[[135 141 112 133 132 114]
 [134 108 130 119 119 119]
 [137 131 129 123 146 112]
 [137 122 133 147 121 129]
 [139 115 122 133 114 117]
 [126 151 116 139 132 128]
 [124 146 137 142 145 137]
 [131 113 147 120 140 126]]
->
[[131 113 147 120 140 126]
 [124 146 137 142 145 137]
 [137 122 133 147 121 129]
 [134 108 130 119 119 119]
 [137 131 129 123 146 112]
 [139 115 122 133 114 117]
 [126 151 116 139 132 128]
 [135 141 112 133 132 114]]

[[132 109 117 112 130 145 135 126 107 117 144 131]
 [130 149 140 142 138 109 130 123 152 138 107 117]]
->
[[130 149 140 142 138 109 130 123 152 138 107 117]
 [132 109 117 112 130 145 135 126 107 117 144 131]]

[[112 104 122 106 147 110 140 112 146 112 111 146 145 144 128 113]
 [142 129 119 114 123 152 152 137 149 127 114 141 125 151 117 146]
 [123 139 138 143 123 154 102 129 105 154 143 111 138 123 150 119]
 [102 132 151 110 111 108 124 107 108 147 146 114 148 128 133 142]
 [125 148 110 116 136 119 111 151 137 145 134 121 132 109 155 141]
 [128 106 129 120 150 104 120 154 137 102 152 122 113 137 106 147]]
->
[[102 132 151 110 111 108 124 107 108 147 146 114 148 128 133 142]
 [123 139 138 143 123 154 102 129 105 154 143 111 138 123 150 119]
 [128 106 129 120 150 104 120 154 137 102 152 122 113 137 106 147]
 [112 104 122 106 147 110 140 112 146 112 111 146 145 144 128 113]
 [142 129 119 114 123 152 152 137 149 127 114 141 125 151 117 146]
 [125 148 110 116 136 119 111 151 137 145 134 121 132 109 155 141]]

[[128 112 116 136 141 104 143 124 116 120]
 [124 146 141 114 113 151 114 120 141 119]
 [142 145 148 131 130 148 123 131 141 124]
 [147 150 151 111 110 151 110 110 125 133]]
->
[[147 150 151 111 110 151 110 110 125 133]
 [142 145 148 131 130 148 123 131 141 124]
 [124 146 141 114 113 151 114 120 141 119]
 [128 112 116 136 141 104 143 124 116 120]]

[[130 125 112 122 128 156 132 153]
 [125 135 127 116 129 151 143 135]
 [106 128 124 156 125 123 101 123]]
->
[[125 135 127 116 129 151 143 135]
 [106 128 124 156 125 123 101 123]
 [130 125 112 122 128 156 132 153]]

[[121 121 131 132 123 120 123 126 120]
 [124 141 128 126 133 115 154 123 108]
 [133 133 130 137 130 125 129 129 120]]
->
[[121 121 131 132 123 120 123 126 120]
 [133 133 130 137 130 125 129 129 120]
 [124 141 128 126 133 115 154 123 108]]
---
[[102 117 129 133 123]
 [123 129 129 135 127]
 [119 143 119 147 106]]
->
[102 129 119]

[[149 146]
 [143 117]]
->
[149 117]

[[ 98 123 137]
 [ 99 123 138]
 [108 129 140]]
->
[ 98 123 140]

[[143 119 133 108 150]
 [144 130 122 113 145]
 [113 145 132 118 107]]
->
[143 130 132]

[[133 126 144]
 [129 125 136]
 [128 132 125]
 [125 105 120]
 [129 123 136]]
->
[133 125 125]

[[145 121]
 [108 154]]
->
[145 154]

[[123 154]
 [130 100]
 [131 137]]
->
[123 100]
---
[[121 121 121 122 123 137 138 122 123 128]
 [128 128 128 128 128 129 128 129 128 128]
 [122 128 122 117 117 153 145 125 119 126]
 [135 133 135 136 135 110 115 131 136 129]
 [125 128 125 123 121 138 136 125 125 127]]
->
[[121 121 121 122 123 137 138 122 123 128]
 [122 128 122 117 117 153 145 125 119 126]
 [125 128 125 123 121 138 136 125 125 127]
 [128 128 128 128 128 129 128 129 128 128]
 [135 133 135 136 135 110 115 131 136 129]]

[[138 109 123]
 [103 126 118]
 [129 122 133]
 [102 112 109]
 [142 144 145]
 [131 142 142]
 [112 144 132]]
->
[[102 112 109]
 [103 126 118]
 [112 144 132]
 [129 122 133]
 [131 142 142]
 [138 109 123]
 [142 144 145]]

[[110 139 142 107 123 107 123 125 111 140 146 133 145]
 [142 116 114 140 134 143 122 131 153 112 133 139 115]
 [147 125 121 144 138 145 137 137 140 120 124 130 116]
 [145 116 111 140 138 143 130 139 145 110 140 138 113]]
->
[[110 139 142 107 123 107 123 125 111 140 146 133 145]
 [142 116 114 140 134 143 122 131 153 112 133 139 115]
 [145 116 111 140 138 143 130 139 145 110 140 138 113]
 [147 125 121 144 138 145 137 137 140 120 124 130 116]]

[[145 134 127 120 142 123 134 127 114 121 128 126 120 129 127]
 [112 124 132 143 117 130 117 121 150 144 128 134 143 125 128]]
->
[[112 124 132 143 117 130 117 121 150 144 128 134 143 125 128]
 [145 134 127 120 142 123 134 127 114 121 128 126 120 129 127]]

[[132 121 115 142 132 137 136 113 135 125 137 136 131]
 [119 110 139 144  98 121 138 126 133 112 153 121 117]
 [147 145 126 120 120 119 114 149 111 127 115 144 147]
 [136 135 103 138 124 105 141 129 139 104 129 137 137]]
->
[[119 110 139 144  98 121 138 126 133 112 153 121 117]
 [132 121 115 142 132 137 136 113 135 125 137 136 131]
 [136 135 103 138 124 105 141 129 139 104 129 137 137]
 [147 145 126 120 120 119 114 149 111 127 115 144 147]]

[[128 137 134 141 128 149 123 123 128 138 127]
 [102 134 154 125 106 147 127 121 126 136 115]]
->
[[102 134 154 125 106 147 127 121 126 136 115]
 [128 137 134 141 128 149 123 123 128 138 127]]
